The rows of M fall into several groups, and each row is roughly a mix of its group's hidden directions.
M, 71 rows:
[[-31   2  -4  -3  -4  44 -48 -11  14  11  14  -7 -55]
 [ 25  11  -8   0  29 -34  51  30 -17  -8   5  21 -43]
 [  4   8  11 -13  21 -52  53  37 -18  -2 -14  24   3]
 [ 41   3  15  10  27  -9   1  44 -35 -26  -8  47  -3]
 [ 23   4 -21 -14  22 -31  55  21 -35   1  -4  27  29]
 [ -2  24 -25 -28  20 -50  48  23 -14  25  18   0  -7]
 [-31   1  19   9 -22  19 -45  -7  11  23  -1 -22 -59]
 [ -7  18 -12 -34  28 -19  57  35 -11  -8 -22  28 -11]
 [-26   3   9   7 -31  17 -18 -29  29  22  -4 -48 -45]
 [ 50  -6 -33  10  15  11  12   1 -31 -17  15  27  49]
 [  4   5  19   7 -25 -57  22  -4  13  15  -9 -40  46]
 [  9   7 -62 -24  31  21  32  -7   4 -18  28  19  20]
 [-10   8 -14 -19  20 -20  55  31 -30  13 -17  27 -37]
 [ 29 -29  27  35  -4  40 -22  -3 -19 -33 -28  31   1]
 [-28  10  29 -19  -2 -56  43  26   4  12 -28  -4  10]
 [ 14 -14  23  33 -25  29 -64 -24  12  -7   8 -21  10]
 [ 32   3   1   0  35 -12  -2  40 -10 -43   3  45  30]
 [ 28 -15   3  24  -2 -27 -36   0 -51  31  37  11  14]
 [ 13   0  28  13   1 -27  26  34 -40  12 -32  20 -45]
 [ 23 -28 -26  24 -12  38 -28 -41 -35  20  26   5   8]
 [ 41  -4 -46  12  -1   9  40 -25 -14  -3  16  -6  47]
 [-17  10 -54 -30   8  47   4 -26  29 -10  18  -8  22]
 [ 19  -3   1  -7  27   9  40  30 -28 -29 -33  50  -6]
 [ 21  -1 -28  -3   8 -41  53   3 -42  28  15   8  19]
 [-45   2  -4 -15 -28  16 -13 -36  41  18  -3 -45   9]
 [-43  10   0 -36  10  38  11  11  36 -29 -39  12 -10]
 [ 18  -8   1  11  -7 -57  23   0 -46  43  16  -4  17]
 [  0 -10  57  24 -20   5 -62  10  -3  -3 -20  -1 -16]
 [ -4  -3  32   9 -16  26 -55 -16  42 -28  -8 -20  25]
 [-29  -2  23   0 -32  27 -53 -20  30   3 -14 -30  25]
 [  9  -5   4   8   4 -30  21  27 -58  34  -5  24 -38]
 [ 11   0  38   4  11 -54  24  42 -28  -1 -22  26   7]
 [  6   4 -66 -21  28  18  39 -16   4  -8  32  11   7]
 [ 24   4  46  13  12 -33  -5  50 -22 -20 -23  31  -2]
 [  7  -1  32  31 -32 -49 -11  -2 -12  39   3 -39 -14]
 [ 45   5 -13   6  33  16   0  33 -30 -32   6  48  -3]
 [ 10  25  17 -15  30 -26  25  56   8 -35 -20  26 -10]
 [-15   0  60   0  -3  -8 -27  35  -3 -11 -43  17 -27]
 [ 12 -17  46  19   0 -57   1  27 -29   2 -13  20  24]
 [-22  13  22 -21   8 -58  48  30   9   3 -22   0   8]
 [ 26 -10  18  39 -29 -38 -22 -17 -14  31  25 -35  13]
 [ 13  -2 -61 -18  29  10  40 -11 -10  -7  31  22  19]
 [-21  11 -13 -19  15 -12  51  24 -18  17 -17  17 -55]
 [-28   4  43  -2  -6  23 -27  19  25 -19 -41   3 -44]
 [ 42 -17 -17  33  -4   5 -34 -13 -45  19  39   9  15]
 [-20   9 -28 -22  27  -4  33  24 -24  17   7  28 -55]
 [  2  17  -8 -15  17 -40  39  33 -34  28   3  14 -42]
 [-15   0  -5  10 -28  41 -34 -37  25  16   6 -39 -34]
 [ 26  -6 -23   6   8 -41  31   6 -53  33  24  14  16]
 [-10  -5  22  14 -27  23 -47 -31  45 -11   2 -38  12]
 [  3 -12   5  19 -26   4 -34 -37  30  -2  17 -37  51]
 [ 37 -11 -19  28   2  -6 -30 -17 -34  23  57   0  -7]
 [-12 -10  41  26 -35  -1 -52 -20  15  17  -3 -35 -15]
 [ 25   1 -46  -6  34  34  -9  10 -19 -22  32  41  11]
 [ 18   0  -6  -3  28   7   6  42 -47  -9 -10  55 -24]
 [ -7   1  17  -5   5 -41  34  32 -42  28 -21  20 -36]
 [  1  -3  25  21  -8  -3 -16  17 -33  25  -9   8 -73]
 [-21   5   7 -21  20  33  16  28  -4 -21 -39  38 -46]
 [ 34  -9  -5  25   3  49 -59  -6  -8 -24  15  15  -3]
 [ 35   3 -11  -3  35 -17  28  36 -34 -22   3  48  12]
 [-13 -18  26  18 -24  47 -47 -23  29 -22 -22 -11   6]
 [ -9   5 -12 -31  17  14  36   5  26 -41 -28  17  50]
 [ 16   3  22  -5  24 -41  22  46 -23 -18 -15  38  27]
 [ 34   2 -11  -1  36 -27  37  34 -32 -17   6  43   1]
 [ 22  -1 -24   0  26   5  20  31 -53   3   3  47 -26]
 [ 17  -4  12   1  17 -34   7  40 -58  15  -5  42  -8]
 [  5  15 -19 -32  25 -30  61  22  -2 -12 -10  16  34]
 [-31   1  -4 -15  10  59 -28   2  12 -13  -9  19 -52]
 [-18  -5  57  19 -36 -12 -37  -2   7  19 -27 -28 -14]
 [  1 -14  13  14 -23  14 -21 -29  35 -24 -11 -23  63]
 [-22   9 -56 -20   7  20  36 -28  32   4  26 -20 -11]]
One row of each group comes first, with its name. Which group is each row after those in?
[ 44  -1 -25   5  20 -36  33   5 -33   3  29  16  37] => V
[-21  11 -15 -18  17   7  46  25 -11   4 -22  20 -61] => K
[-18  11  46  11 -26   5 -40   5  32   0 -24 -33 -35] => R

[ 21 -18 -11  29 -16  47 -53 -34 -11   5  21  -7 -12] => R
[  8  24 -35 -28  36  -6  58  25   1 -17   4  21 -16] => R
[  7   7 -24   8  -7 -29 -21 -18  -8  42  61 -31  -5] => V
[-37 -15 -25 -11 -18  -6   8 -47  28  23  18 -36  31] => R
[ 30  -2 -27  -8  36  -8  27  23 -28 -23  14  46  31] => R
[ -9   4   7  -2  12  14  -3  25 -29  12  -9  26 -78] => V
